In the rows, 128 means zero.
Rows swapped in pairs by one turn or mirror: which row each one swaps with
The rows were stretched afterwards, more along some directions than others.
nin: [122 114 121 126 118 118 131 155 136 133 103 144 116 121 129 108 144 127
 109 112]
fov: [125 116 131 105 132 159  78 128 138 150 171 143  91 121 116 136 117 129
 107 127]
pev: [128 138 140 147 125 167 123 112 137 150 146 161 139 139  92 139 117 130
 101 122]
nili: [132 122 133 142 134 150 130 138 129 146 128 143 141 108 110 113 136 123
 106 116]
Buda: [127 115 120 155 135 114 148 117 117 117 136 113 155 142 124 126 116 116
 157 140]
roz: [106 106 126 110 143 132 112 133 136 150 108 112 108 129 146  99 113 126
 128 163]
zago: [133 131 127 107 105 122 132 147 126 130 140 134 120 142 118 108 104 129
 111 150]
fad: [121 120 125 118 185 145 101 144 150 138 140 136 105 121 134  88 100 143
 145 109]
Dapo: [111 112 127 124 167 150  99 146 130 147 158 142  98  97 123  95 121 143
 130 134]
diti: [128 112 130 141 126 125 140 139 134 138 112 138 129 120 132 111 142 126
 109 111]
Dutef: [123 114 113 113 122 110 131 153 124 129  88 145 104 128 168 106 122 119
 142 129]
nefi: [120 112 127 127 101 116 129 147 119 161 128 114 146 152 120 132 134 121
 113 116]
dodas: [119 118 139 140 138 138 105 118 114 157 166 114 134 133  84 135 143 150
 110 121]
figi: [108 100 129 122 142 142 113 123 130 144 110 134 115 132 127  99 113 129
 122 159]
tabir: [116 128 137 123 161 141 117 159 160 137 135  92 138 146 115 101 105 127
 134 119]
teg: [132 123 153 112 112 147 135 151 132 123 128 131 121 161 132  97 110 108
 110 123]
pinug: [125 118 109 122 127 116 116 118 118 151 122 130 115 135 150 158 139 138
 134 124]
Tusi: [141 109 116  94  97  98 114 127 119 129 116 145 124 147 159 134 116 113
 127 121]
kimin: [115 117 116 107 124 117 112 116 120 152 110 126 105 135 154 144 140 135
 139 137]
zuz: [126 115 115 153 132 115 153 115 119 116 132 121 154 145 125 130 119 124
 149 135]
Laner: [122 135 102 121 128 128 110 116 117 170 158 158 145 134 117 156 131 151
 119 118]
kefaz: [124 113 114 113 174 167 102 157 150 164 109 155 104 114 136 119 121 122
 128 108]
rivag: [124 108 150 132 108 143 141 130 134 124  92 122 125 166 138 124 136 113
 119  95]
zomap: [132 113 105 115 115 107 138 136 111 122  99 139 109 144 176 120 111 107
 162 147]
dinab: [121 110 118 125 104 112 124 146 109 165 145 120 160 142 108 131 131 129
 115 129]
Feb: [154 141 127 112 133 156 113 132 135 124 127 157 107 120  97 119 130 117
 148 101]
dep: [124 123 135 131 137 149 106 130 167 121 128 145 137 153  88 127 124 134
 113  83]
nera: [135 147 142 103 116 135 111 138 135 153 123 121 147 149 130 111 116 111
 110 127]
Nub: [116 128 137 133 165 130 124 157 160 133 130  94 141 151 119 103  97 130
 133 118]
Nik: [112 117 158 133 134 173 101 146 142 152 153 111 100 110  90 102 142 122
 102 148]
reka: [116 126 157 133 121 169 113 145 140 147 129 117 117 122  89 104 128 120
  93 151]
Sufa: [116 107 112 128 179 165 110 141 152 166 125 151 109 101 132 116 120 129
 133 110]
sufuz: [126 116 113 100 105 105 115 127 110 131 157 120 141 156 142 140 125 116
 114 146]
Rola: [110 115 141 127 141 161  93 149 131 149 170 125 100  96  84 100 148 134
 103 144]
segev: [127 117 122 116 113 113 105 126 112 145 179 128 115 117 107 132 107 145
 119 166]
guku: [125 117 138 105 142 156  77 131 143 146 165 144  96 127 105 133 111 138
 107 122]
nodo: [118 105 148 134 133 159 119 128 109 148 176 110 128 135 120 126 139 127
 106 131]
gol: [149 131 148 133 124 167 133 118 122 107 119 160 105 148 114 130 134 109
 132 106]
kubit: [137 134 132 109 103 125 128 154 127 128 134 131 131 150 110 105 109 122
 112 142]
Sakip: [120 124 136 116 147 157  96 131 170 129 133 142 121 153  94 127 117 132
 113  80]
lufip: [123 114 149 138 144 152 101 120 119 149 166 108 124 132  95 131 148 137
 120 120]
tumud: [148 130 116  97 124 109 105 147 141 138 115 139 117 123 130 123 114 126
 146  97]
sus: [120 122 130 114 181 156  92 148 154 147 140 137  96 108 131  85 112 142
 135 108]
kilud: [118 117 145 110 147 168  79 136 163 141 155 141 100 136  97 122 114 130
  98 104]
Zodat: [153 141 130 128 130 153 118 129 130 119 130 159 120 131  85 125 130 125
 135 106]
giki: [126 122 122 105 109 110 109 138 118 131 163 112 148 153 126 134 128 122
 106 149]
Lukav: [149 136 134 129 132 165 116 130 131 115 124 163 106 128 101 125 134 118
 139 111]
Fase: [ 97 102 117 112 157 139 104 146 145 185 167 130 128 112 138 111 117 148
 118 115]
bol: [119 102 134 135  99 113 144 144 125 145 116 115 144 162 138 129 129 122
 110 115]
dif: [123 126 134 133 138 137 101 128 123 156 142 124 132 139  77 142 139 155
 112 117]
vilo: [131 134 130 108 110 122 127 152 132 132 143 129 126 134 106 105 105 130
 107 146]
sipo: [137 111 115  99 100 103 114 122 114 125 127 138 126 150 156 137 127 108
 117 129]
dus: [100 103 126 112 142 128  99 140 141 173 163 105 137 126 130 100 115 142
 120 124]
setem: [132 126 135 109 112 124 131 156 132 123 125 133 130 150 133  92 106 123
 112 135]
pim: [136 113 117  92 106 100 107 125 129 130 116 138 119 144 163 121 116 119
 120 112]
guk: [127 111 107 118 109 111 138 135 112 128 102 144 106 133 174 116 120 112
 145 151]
tiga: [150 141 127 120 128 152 116 133 132 124 134 153 114 114  87 123 130 118
 140 112]
sir: [113 138 121  92 119 120  96 139 138 170 134 122 143 153 124 119 118 139
 117 122]

Swapped with lufip: bol
Swapped with vilo: tiga
Swapped with nodo: rivag
Swapped with tabir: zuz
Swapped with Buda: Nub
Swapped with kilud: sipo

Rows swapped in pairs by one turn or mirror: which row each one swaps with
The rows were stretched afterwards, more along some directions than others.
Mibob: [148 139 130 120 143 117 124 133 109 105 118 135 134 129 141 131]
tuk: [151 119  86 146 118 135 126  72 118 109 118 138 116  94 179 131]
Zos: [109 124 112 131 122 144  94  96 117 128 142 131 131 113 136 125]
giv: [ 97 121 132 110 140 124 134 117 134 155 106 164 160 156 122 109]
Nolok: [133 120 128 133 128 129 116 135 110 100 140 114 119 110 137 146]
kugid: [130 138 128  99 137  95 113 144 110 128 161 149 128 141 115 136]
kuzo: [119 142 158 100 147 126 113 155 121 134 153 130 133 140 117 121]
noz: [113 128 112 134 111 136 117  78 111 123 120 158 138 128 127 122]
bonan: [111 107  82 143 130 121 103  87 120 142 105 137 125 118 162 125]
Vuri: [147 134 141 115 150 106  98 141  96  93 161 133  97 118 120 138]
migek: [109 142 109  87 136 104 120 114 110 142 111 149 138 145 148 115]
Gup: [133 125 137 119 146 132 113 129 108 111 133 134 130 127 139 156]
kir: [162 133 128 146 129 140 120 112 114  99 156 136 109 108 133 136]
luned: [121 156 144 101 127 135 131 130 120 120 121 134 130 151 109 117]
bame: [149 134 120 113 139 129 124 130 116 108 132 113 111 125 146 138]
mudas: [119 119 118 104 128 109 129 123 125 132 123 125 139 148 131 141]
pob: [116 145 107  94 141 102 117 147 109 124 140 144 134 128 142 122]
disi: [108 146 147 108 120 129 137 130 127 116 132 149 149 138 120 116]
tun: [145 130 130 110 152  99 114 140 128 133 169 151 131 131 136 118]
vola: [109 131 100 116 129 127 120  93 131 137 119 143 135 125 158 101]
zugok: [144 124 107 125 127 108 124 122 120 131 140 141 133 115 147 132]
dibi: [126 124 115 105 136 116 114 130  96 127 120 147 132 119 148 128]
zuful: [114 143 126 120 134 119 130 114 130 129 114 158 157 137 137  95]
vosa: [124 132 114 157 104 152 118  79 130 116 137 146 139 101 141 117]
Nemid: [151 139 124 115 140 111 131 131 136 119 145 139 142 113 157 119]
muso: [ 96 114 103 130 122 119 114 101 121 133 125 144 145 110 157 111]
Deto: [115 131 118 137 127 123 112 114 136 116 140 123 123 129 138 138]
saraf: [135 130  96 134 113 143 136  84 119 113 101 129 115 121 149 121]
gimo: [151 111 117 153 124 149 123  74 116 106 114 143 128 115 151 133]
duf: [106 141 109 124 115 144 136 101 118 112 101 146 143 129 134 114]
rimit: [112 117 126 114 128 131 136  96 117 137  84 137 148 146 149 127]
bem: [150 127 117 150 122 156 133  89 130 113 110 140 140 101 154 111]
Velo: [112 124 118 106 137  88 124 102 115 122 118 159 130 141 137 112]
dap: [131 122  99 128 131 108 125  92 124 138 135 166 135 120 157 109]
bop: [125 147  98 105 137 104 105 125 121 126 165 137 114 112 156 112]
Met: [144 140 117 127 132 124 122 123 136 125 164 144 118 109 140 107]

Swapped with zuful: Mibob
Swapped with Met: tuk
Swapped with Vuri: Velo

